[[ -9 -54 -25]
 [-11 -19 -25]
 [-17 -27 -50]]
|
[[-11 -19 -25]
 [-17 -27 -50]]

[[ -1 -25  -1  26]
 [ 50  -4   7   9]
 [ -3  -1 -41  38]]
|
[[ 50  -4   7]
 [ -3  -1 -41]]

[[ 13  -8  -4  -8 -22]
 [ 19  23 -48  43   4]
 [ 57  12 -43 -52 -54]
 [-17  33 -41  -3  -2]]
|
[[ 19  23 -48]
 [ 57  12 -43]]

[[21  4  6  0  0]
 [28 19 -3 23  2]
 [14  0  1 54  0]]
|
[[28 19 -3]
 [14  0  1]]

[[-26   4  17  27 -25]
 [-24 -16  40 -44  45]
 [ 25  27 -23 -40  26]
 [ 25 -35 -12  27  45]]
|
[[-24 -16  40]
 [ 25  27 -23]]

[[ 42  21  27 -17]
 [ 49  -2 -45  19]
 [ 30 -26  17  30]]
|
[[ 49  -2 -45]
 [ 30 -26  17]]
---
[[-15   3 -33 -49]
 [-15  -7 -25 -48]
 [-14  -8 -22 -45]
 [-15  -8 -22 -46]]
|
[[-15   3]
 [-15  -7]
 [-14  -8]]

[[-33  -3 -39   2  -5]
 [  9  12  47  -3  -8]
 [ 18 -42 -33  14   2]
 [-11 -27  34 -22   4]
 [-19 -20 -13   8  12]]
|
[[-33  -3]
 [  9  12]
 [ 18 -42]]

[[ 56  -8  37 -19  22]
 [ 20   4 -17 -24  50]
 [  6   3  19 -14   8]
 [  5  10  -4   1  -3]]
|
[[56 -8]
 [20  4]
 [ 6  3]]

[[ -1  -4   4  -5]
 [ 10  28 -33   9]
 [ -3  -4  -3  -4]
 [-26  21 -41  -4]]
|
[[-1 -4]
 [10 28]
 [-3 -4]]

[[ 12  34 -15  10 -22]
 [  0  41 -32   9  27]
 [-10 -18  -9   7   1]]
|
[[ 12  34]
 [  0  41]
 [-10 -18]]

[[  0 -23 -42 -26  54]
 [-18  20  -1 -17  35]
 [  0   6 -23  41 -17]
 [ 53  16  -8  -5 -55]
 [-35  16 -58   0 -38]]
|
[[  0 -23]
 [-18  20]
 [  0   6]]

[[ 19 -21  43 -27 -58]
 [ 48  -6  56 -32   7]
 [-28 -23 -54  17  45]
 [ 13 -46 -23 -34 -51]
 [-56  -4  14  34 -45]]
|
[[ 19 -21]
 [ 48  -6]
 [-28 -23]]
---
[[ 25  38]
 [ 14  13]
 [-21  -2]
 [-37   4]
 [ 10   9]
 [ 16   8]
 [ 41  16]
 [-35   0]
 [-40  19]
 [ -9   7]]
|
[[ 25  14 -21 -37  10  16  41 -35 -40  -9]
 [ 38  13  -2   4   9   8  16   0  19   7]]

[[  0  -8  -1   4  -2   8   4   5  -3]
 [-18 -20  -1 -49  14   5 -28  -4  -6]
 [ -1  -1  -2  -1  -2   0  -1  -3  -1]
 [  0   2   5  -4   5   6  -5   6   5]
 [ -3  17   4   4   2   5  -5  10   4]
 [  6  -9  -5  -1   5  -7   3  -3  -2]
 [-12  -7   7 -14  -7   9  -9   4   1]]
|
[[  0 -18  -1   0  -3   6 -12]
 [ -8 -20  -1   2  17  -9  -7]
 [ -1  -1  -2   5   4  -5   7]
 [  4 -49  -1  -4   4  -1 -14]
 [ -2  14  -2   5   2   5  -7]
 [  8   5   0   6   5  -7   9]
 [  4 -28  -1  -5  -5   3  -9]
 [  5  -4  -3   6  10  -3   4]
 [ -3  -6  -1   5   4  -2   1]]

[[ 13  21]
 [  4 -26]
 [  8  26]
 [  8  19]
 [ 14 -25]
 [ 16  44]
 [  6   5]
 [ -2 -14]
 [ 20 -46]
 [  6   4]
 [  8  38]]
|
[[ 13   4   8   8  14  16   6  -2  20   6   8]
 [ 21 -26  26  19 -25  44   5 -14 -46   4  38]]

[[ 23  14  43  54]
 [-22 -30   3  -4]
 [  4  45  30  35]
 [ 32 -31   4  30]]
|
[[ 23 -22   4  32]
 [ 14 -30  45 -31]
 [ 43   3  30   4]
 [ 54  -4  35  30]]

[[ 13   2  -9]
 [ 44  13 -29]
 [ 33  11 -23]
 [  2 -14   6]
 [  0   4 -10]
 [ 22 -10 -15]
 [-12   5 -15]
 [-15 -11   7]]
|
[[ 13  44  33   2   0  22 -12 -15]
 [  2  13  11 -14   4 -10   5 -11]
 [ -9 -29 -23   6 -10 -15 -15   7]]

[[-25  -8 -15  -9   0  16  -4  10   0   4]
 [-23 -14 -13 -35  -5 -16  17 -16  -3  10]
 [ -1  -5  16  11   6  -9 -15  11  -3 -14]
 [  3  -1  -5  -4  -5  -9   0 -14  -6   0]
 [ 16 -17  40  48  14   9 -44  31  -4 -34]]
|
[[-25 -23  -1   3  16]
 [ -8 -14  -5  -1 -17]
 [-15 -13  16  -5  40]
 [ -9 -35  11  -4  48]
 [  0  -5   6  -5  14]
 [ 16 -16  -9  -9   9]
 [ -4  17 -15   0 -44]
 [ 10 -16  11 -14  31]
 [  0  -3  -3  -6  -4]
 [  4  10 -14   0 -34]]
